In the rows, zero is written as 128.
Each path below is one point turned by a fixed rotation once a step. After each direction that follows a path, write how fast that rotation turns it, in degrees a step (0 if it stays still).
Each turn is a multiple of 5 degrees from 10 to 175, or 0.
Each row of a path follows its step; steps can be skipped.
Rotation 1:
step 0: [121 118 143 140 146 112 135 141 131 138 145 133 134 127 132 127 128 114
 125 135 134 122 125 118 131 135 134 125 136 126 140 148 124 134 143 125
 135 125 137 139 129 126 126 121 116 127 130 129 122 130 134 129 123 124
 116]
step 2: [142 128 136 124 120 109 126 125 127 145 130 130 140 136 138 148 125 127
 140 131 123 135 132 122 120 126 123 125 129 133 129 137 127 135 130 118
 122 113 119 126 135 131 116 136 124 140 112 125 133 144 139 120 123 138
 137]
step 4: [129 137 130 134 128  99 131 144 138 122 128 142 123 118 140 129 125 118
 132 112 124 120 144 118 129 132 134 132 120 133 118 144 121 131 124 123
 127 131 119 133 130 132 126 118 113 122 137 123 128 134 125 131 123 118
 121]
step 5: [139 123 131 126 133 125 129 157 130 127 131 117 133 116 135 147 132 123
 133 115 112 127 136 135 128 126 115 129 122 118 126 128 115 123 129 120
 134 124 127 134 127 130 124 124 119 136 122 110 145 124 125 134 129 140
 124]
step 7: [140 138 135 131 134 117 122 132 137 130 129 133 143 116 136 121 122 136
 130 142 124 111 126 138 102 124 120 119 120 120 132 141 134 129 123 130
 139 136 114 131 121 134 135 123 125 133 133 130 132 129 139 138 128 118
 122]
step 9: [136 122 131 130 121 130 116 141 122 136 133 113 126 122 134 126 132 115
 133 121 120 140 121 132 129 124 135 126 130 110 128 145 138 114 136 121
 134 118 124 131 135 140 127 107 128 141 121 122 139 135 128 126 142 117
 127]
step 11: [119 122 133 133 126 117 132 135 136 131 124 122 133 129 114 117 136 126
 134 146 132 112 146 130 130 123 117 121 114 129 134 141 139 123 117 117
 135 122 116 138 136 131 122 128 124 144 124 127 135 139 127 138 127 132
 113]
step 15: [127 134 128 148 118 106 135 124 139 136 140 119 124 136 133 126 140 128
 126 124 142 127 122 123 115 140 112 110 123 126 123 139 135 122 132 119
 138 126 120 135 131 129 133 118 126 132 124 130 122 128 134 129 127 141
 113]
step 20: [132 134 134 116 108 120 131 122 138 122 124 132 131 113 139 133 126 141
 131 120 125 126 134 138 129 120 129 130 123 123 115 133 132 130 123 123
 125 133 122 123 137 129 132 114 126 129 108 112 149 141 132 131 117 133
 122]
[126 133 129 126 125 129 128 128 130 125 131 127 125 131 129 127 131 125
 126 129 126 129 129 131 129 134 125 130 128 130 126 131 126 129 129 124
 130 126 125 126 127 127 127 128 128 126 127 127 127 130 128 126 134 126
 130]	60
[127 130 130 130 128 130 126 130 130 128 129 130 131 127 130 126 130 128
 129 129 127 130 127 128 128 125 127 129 129 130 125 125 132 124 128 129
 126 133 127 133 125 126 124 130 124 125 126 131 128 133 128 125 129 129
 128]	80
[129 131 129 132 127 125 125 126 127 131 127 130 129 134 131 130 125 124
 127 128 129 129 133 124 130 128 131 127 128 127 130 126 125 126 129 127
 127 126 128 127 127 124 129 128 128 124 129 130 125 131 125 131 126 128
 129]	170
Rotation 2:
step 5: [141 126 129 134 128 134 142 110 127 121 131 124 137 124 137 120 137 123
 118 136 122 134 123 117 108 126 135 123 131 137 125 112 116 122 121 127
 122 135 113 144 128 125 124 139 131 115 143 123 128 137 120 131 132 132
 137]
step 11: [137 135 127 124 131 124 119 113 123 139 123 126 119 137 129 115 120 124
 137 137 124 127 119 125 110 143 118 124 123 127 117 130 121 115 133 121
 130 124 128 109 140 118 129 124 132 116 147 130 115 135 132 125 135 124
 121]
step 14: [136 119 126 127 130 130 126 127 130 134 124 127 124 123 126 122 120 121
 131 129 123 130 136 158 117 135 117 138 134 129 116 116 130 136 133 120
 118 125 141 126 128 115 125 124 150 118 123 129 129 141 125 119 116 136
 110]
step 18: [121 129 128 130 124 125 111 119 122 123 126 129 121 129 139 119 135 132
 129 128 124 130 132 129 133 132 131 134 136 140 137 123 133 125 129 150
 139 139 133 116 121 124 126 149 145 122 133 141 134 132 117 109 119 125
 131]
step 21: [136 133 126 125 150 122 127 124 127 140 134 132 134 130 129 127 142 126
 131 124 123 124 137 125 124 126 118 145 136 140 124 133 121 132 128 142
 135 123 141 134 134 150 126 151 130 128 136 130 127 125 110 128 131 143
 126]
step 22: [125 126 133 134 124 131 123 118 126 131 120 129 121 127 140 127 123 136
 135 129 128 143 124 136 105 113 120 129 120 132 152 141 131 121 118 145
 125 126 131 126 128 136 127 120 113 130 133 130 135 146 128 131 127 138
 125]
step 23: [138 117 127 122 127 131 121 116 123 132 133 133 122 126 124 127 134 135
 113 143 105 125 116 129 118 140 133 137 127 138 126 148 137 126 124 125
 142 139 134 124 129 132 125 130 120 129 134 129 124 121 114 120 116 113
 132]
step 24: [137 137 124 129 131 123 133 143 126 126 114 120 132 137 137 136 133 128
 131 125 125 119 134 122 130 128 112 120 109 130 126 144 134 130 128 148
 137 124 141 138 127 123 134 140 123 128 128 124 118 145 117 113 127 119
 120]
step 27: [131 129 128 125 123 135 138 136 114 139 127 119 127 142 139 133 125 131
 122 121 120 126 119 136 123 129 121 137 132 140 122 146 136 124 123 135
 141 121 142 121 126 134 140 116 127 132 125 139 123 134 141 125 148 145
 125]
[127 129 123 123 129 131 128 127 126 129 130 131 129 128 127 129 131 127
 131 127 125 128 125 126 130 128 126 126 128 132 128 126 124 127 127 128
 127 133 125 126 129 127 128 132 129 131 127 130 131 128 123 130 129 125
 128]	140
[127 124 128 125 131 134 126 127 129 129 129 127 124 130 129 128 129 127
 129 127 129 127 128 124 128 129 131 133 130 131 125 129 129 129 132 128
 123 128 129 128 126 129 122 127 128 127 131 125 128 127 130 125 128 126
 126]	155
[127 126 127 132 127 131 129 127 126 125 123 128 125 125 126 127 127 128
 128 127 126 130 126 125 127 127 126 123 129 124 129 128 126 128 130 128
 123 128 130 125 129 130 127 126 125 132 128 127 129 124 125 129 124 132
 127]	120
[133 128 128 128 130 127 123 126 127 127 130 131 127 122 129 126 127 129
 129 129 126 126 130 130 127 126 126 129 129 125 126 130 127 125 128 132
 125 123 124 126 127 125 128 128 132 130 128 127 129 128 127 125 131 127
 127]	10
[131 127 123 130 128 123 132 127 126 127 130 131 132 131 129 130 131 127
 124 128 127 127 132 125 130 127 128 125 127 127 128 126 128 126 128 128
 125 125 132 132 126 129 123 127 128 129 128 128 130 128 129 126 128 128
 126]	95
Rotation 3:
step 1: [130 122 143 126 131 125 135 126 127 126 131 133 124 138 131 126 132 126
 113 132 136 134 141 115 139 147 140 123 140 130 138 119 132 133 125 125
 139 123 118 107 133 129 129 124 121 125 130 126 133 118 129 114 113 123
 135]
step 3: [133 135 124 129 124 127 109 122 137 129 122 141 144 127 111 123 122 132
 125 116 139 122 129 141 128 130 123 133 130 122 124 124 121 129 126 120
 150 124 120 127 119 142 115 135 125 136 128 124 133 124 139 123 140 133
 131]
step 4: [130 131 127 116 138 139 134 133 135 128 121 139 108 133 130 139 131 125
 134 121 123 127 109 114 136 129 131 131 140 128 130 117 146 122 128 142
 137 131 129 116 131 125 127 136 128 124 119 123 136 126 125 115 135 124
 130]
step 5: [131 138 141 128 123 138 136 129 122 126 138 107 120 118 121 122 129 141
 118 120 129 127 144 115 118 121 128 132 138 121 122 132 124 124 117 132
 118 136 125 128 134 129 130 138 114 136 133 135 127 137 139 125 140 129
 125]
step 9: [138 132 132 130 120 128 140 133 118 122 116 135 143 128 120 141 134 115
 128 129 122 135 131 127 125 138 143 122 133 138 119 133 124 139 132 116
 131 124 128 131 132 119 134 132 126 134 122 128 146 120 133 117 147 125
 126]
step 17: [125 124 143 113 134 117 136 124 128 119 128 124 124 129 119 141 134 137
 118 130 119 139 143 122 129 125 142 137 126 132 114 114 136 136 111 126
 116 124 120 131 117 132 127 127 126 118 136 134 128 130 138 117 129 133
 132]
step 18: [135 127 140 128 131 136 130 125 131 120 126 132 143 127 126 125 122 110
 131 119 137 119 128 123 129 124 126 129 135 133 121 128 116 134 126 110
 130 122 135 133 138 119 133 121 121 148 131 129 141 103 137 126 137 128
 133]
step 24: [128 143 123 121 119 135 143 123 129 114 124 120 132 134 116 125 118 132
 125 133 134 130 130 124 130 147 136 120 119 130 124 128 131 133 132 133
 128 113 112 128 132 130 137 137 134 138 132 143 117 112 131 117 126 124
 118]
step 27: [137 134 128 112 137 139 133 127 143 126 119 125 142 130 130 128 122 118
 138 120 137 121 122 111 119 119 122 139 125 142 113 134 137 134 135 123
 138 131 123 126 131 128 126 128 132 144 129 125 133 119 139 124 130 123
 118]
[132 131 124 127 126 126 125 125 130 126 125 128 125 131 130 125 128 128
 126 129 127 127 126 124 127 128 125 129 131 130 125 125 125 128 132 130
 128 128 127 130 130 129 128 126 126 124 128 130 134 129 127 130 126 129
 128]	95
[130 129 127 128 128 130 128 130 131 128 128 128 129 124 130 128 128 130
 131 128 132 130 124 128 127 126 131 128 128 126 126 123 127 127 125 130
 129 129 127 124 129 129 126 126 126 130 131 123 130 130 131 133 131 126
 129]	45
[125 127 128 127 129 131 125 132 132 129 127 128 127 127 128 126 132 126
 123 128 130 123 125 126 124 126 131 129 129 130 131 130 126 129 129 129
 129 124 129 129 128 127 127 129 129 127 127 127 127 126 132 130 124 127
 129]	170
[127 131 127 125 129 127 130 127 127 129 126 130 126 131 128 125 129 123
 132 131 130 127 128 130 128 128 125 129 128 130 129 131 132 129 123 128
 125 128 129 128 130 130 124 127 128 131 129 125 132 127 128 126 124 126
 130]	155
[126 128 130 126 132 130 127 124 129 132 127 125 126 126 129 127 127 130
 128 127 127 129 126 127 127 132 129 129 132 133 126 128 131 127 126 128
 125 129 126 125 127 124 130 125 125 129 131 130 124 128 128 128 127 131
 129]	115
[129 128 127 126 124 126 132 127 125 133 125 133 129 127 129 127 126 125
 126 125 129 129 127 124 132 128 127 126 128 126 132 125 130 125 129 129
 129 130 128 125 128 125 126 127 129 128 127 128 126 126 130 129 126 131
 127]	120
Rotation 4:
step 0: [128 140 140 123 112 120 132 135 146 130 132 121 122 118 123 139 131 137
 147 143 132 145 132 131 124 131 135 123 117 116 129 126 124 121 134 133
 131 118 121 134 129 114 134 115 127 130 132 129 125 113 124 137 139 146
 133]
step 2: [129 133 129 127 125 139 121 131 126 140 138 145 136 138 109 134 115 130
 142 136 136 143 129 125 132 147 133 136 127 118 130 131 123 122 137 135
 126 123 128 127 139 122 142 115 133 142 126 127 132 130 111 137 135 124
 138]
step 10: [127 139 133 124 125 117 127 141 130 138 131 127 125 120 123 113 142 149
 132 143 140 132 125 139 145 126 131 119 120 128 122 135 128 134 126 117
 130 114 117 131 124 119 128 131 134 133 131 127 115 138 112 123 141 129
 141]
step 14: [127 133 125 123 128 146 122 136 134 133 128 134 128 113 128 144 138 143
 132 133 130 126 134 131 136 136 148 134 132 131 132 127 126 125 136 133
 120 144 130 124 131 106 125 124 136 132 117 118 141 126 123 141 132 118
 149]
step 16: [136 126 134 120 118 129 120 152 128 115 125 121 122 108 122 142 123 147
 151 134 125 136 127 123 123 131 129 117 124 131 119 125 128 128 126 124
 118 127 131 133 129 114 131 123 125 130 125 125 133 137 104 130 131 127
 130]
step 18: [131 139 144 113 136 133 119 122 137 126 124 138 125 128 124 137 113 133
 138 132 119 126 121 130 133 137 135 124 130 105 115 138 126 127 143 129
 125 119 128 130 129 130 126 128 115 135 125 129 133 129 100 133 129 141
 130]
step 19: [121 146 116 122 127 122 126 119 123 132 118 139 137 122 119 135 125 136
 140 142 133 142 125 130 120 151 134 119 131 118 137 132 128 130 130 125
 116 117 119 114 126 128 141 128 137 136 121 120 120 126 109 129 134 127
 131]
step 22: [131 135 117 105 116 120 142 134 142 132 130 129 121 110 134 125 123 134
 138 129 127 129 134 137 131 143 123 135 123 138 121 130 129 118 126 124
 135 130 116 137 130 130 133 124 132 142 125 116 129 133 116 115 148 130
 126]
step 27: [131 129 130 109 133 130 125 128 134 126 140 143 126 130 122 121 127 144
 120 144 137 133 124 129 151 127 125 129 119 134 117 125 125 121 135 121
 125 116 131 131 131 114 132 122 124 138 127 129 121 149 112 142 129 117
 135]
[129 124 129 128 129 126 124 125 129 131 131 126 130 130 130 130 127 131
 129 127 127 126 126 129 129 123 128 127 131 133 127 128 133 129 127 128
 128 129 128 128 128 126 125 130 131 128 125 128 121 129 128 131 129 129
 131]	20
[129 126 129 127 125 128 127 127 125 135 125 128 131 125 124 129 127 126
 128 128 128 129 129 128 123 129 128 130 130 132 131 124 126 127 129 129
 130 127 130 130 127 126 127 129 130 127 129 129 130 127 127 125 132 125
 131]	125
[129 128 128 128 126 128 128 132 130 130 130 127 126 126 129 128 133 132
 129 128 130 124 128 129 126 125 127 127 122 130 130 126 129 126 130 125
 129 126 129 126 125 129 130 126 128 126 129 130 126 132 128 129 128 124
 124]	65
[129 128 134 131 131 127 128 131 128 127 124 127 126 127 127 129 126 128
 128 124 122 124 123 126 128 130 131 125 125 129 129 126 128 129 128 129
 125 126 126 129 129 129 125 130 126 127 129 127 126 127 128 126 128 126
 129]	145
[126 128 132 126 129 132 130 128 130 131 131 125 129 125 130 128 124 128
 131 127 131 131 124 123 128 127 127 127 127 128 128 127 126 130 129 129
 125 129 131 125 130 126 132 129 129 124 124 131 130 127 128 130 127 128
 129]	25
[129 126 127 126 130 122 130 124 128 128 129 130 127 129 126 128 130 129
 129 129 128 126 132 125 127 130 130 125 130 128 125 124 127 128 131 124
 126 129 124 127 129 127 128 131 129 124 130 134 128 127 125 127 125 130
 128]	35
[128 127 127 124 125 125 130 126 131 129 126 126 125 125 130 130 129 126
 130 127 126 126 132 125 130 127 129 133 128 131 129 130 130 129 128 126
 125 132 128 127 132 125 128 128 125 128 128 124 130 126 132 129 128 125
 127]	45
[129 131 127 127 130 126 129 128 126 128 127 131 129 124 131 125 130 125
 125 130 130 128 125 127 128 129 128 128 125 131 124 132 129 129 128 128
 128 128 124 127 124 128 130 132 130 129 127 130 126 125 131 125 131 126
 127]	155
